One turn moves every row onto another: examples first, then more rows asked:
til: [  0 -21   5   3 -29 -26  -4   9 -29 -16  24 -12  37  -6]
moz: [-34 -19  20  14 -11 -26 -23 -51 -20   5 -10 -17  -6 -10]
rak: [  4 -15  -4  17   9   2  -9 -39  51  28 -45  30  26   3]
gid: [  9 -26  16  13 -38 -45  43 -20  15   9 -19  -5 -16  -1]
Dip: [  4 -33  26 -14 -12 -43  29  -9  35   0 -17 -22 -28  12]
rina: [ -3  14  24  36  -2  -1  38   4  44  42  16 -16  24  16]
gido: [-33  26   3 -25  37   0 -16  13 -26   9 -29 -18   8  -6]
tinet: [-27  22 -37   7  25  -5  -2 -20 -12  23 -10   1  22 -43]
Fetu: [ 20  30  -8   8  -4  13 -23   8  24  46 -28  48 -15   5]
bovi: [-26  22  -8  23  -6 -12  58  20  39   3  12  -2  -2  -1]
vosez: [ -4  29   8 -23 -19   9  -6   2  54  22 -27  38 -25 -11]
duro: [  0  13  13  62  24   4 -13   4  -8 -13  29  11   1 -30]
Kudib: [ 43 -35  24 -17  12   2 -26 -35  -7  15  -9   3  -6  29]
votiz: [ 48 -38   6  42  -8  -6  -6   8  19 -24   6  20  -2  14]
vabe: [-19  -6  39  38  31  -8 -49   8  10  -2  13  -2  17  14]
Pofe: [-12  27  -6  -7 -17   4  14 -33   4  37  -6   7  32 -49]
Vegin: [-20  24 -23  21  33   2   8  -5 -35   1 -32   0   7 -31]
Nas: [ 14  16  24  36  44  21 -26  -1  18  29 -42   6 -18   9]
mabak: [-24  -7  -2   2   7 -21  38  12  33  15  -1 -12  42  37]
Befe: [ 31   8  28  18 -17  10  -7 -31  -4  14   8  10 -54 -22]
Pek: [ 14   6   0  21  33  12 -36 -11  46  44 -32  24  -6  11]
deri: [ 15  -8  52  21 -31  -9 -32  22  27   3  21  -3 -14  14]
lus: [ 28 -13  28 -24 -29 -30  43  -6   9  18   5 -22 -20  -5]
Ner: [  8  -1  18 -16  22  -3 -34  34 -19 -10  22  13  28  24]
Furi: [ 13  12  -6  24   0  -1 -10  35 -17 -28  13  50  -5   1]
mep: [ -6 -18   8  12  14 -15  -2  10  11 -42  34 -32 -10 -28]
vupul: [-29  24 -25 -40  35  -4 -15   3  -2  17  -7  -7  12 -22]
vur: [ 28  30   9  11   5  19 -15  19 -12  32 -44  37 -11  18]
piz: [23  6 -6 -2  9  4 53 28 41 14 12  7 11 29]
vib: [ 30 -35  22   5  -1 -31  42 -30  19  14  -3 -32  -7  -8]
fedi: [ -4 -16 -13 -33   0 -16   0 -15 -18 -34 -10  13 -40  -5]
ruve: [ -1   1 -14 -49  41  10   7 -18  36   4  -9  -6  15 -26]

duro moves to Furi
til moves to deri
rak moves to Pofe
Now find these:
bovi moves to piz
fedi moves to Kudib
Dip moves to vib
vur moves to gido
Fetu moves to vupul

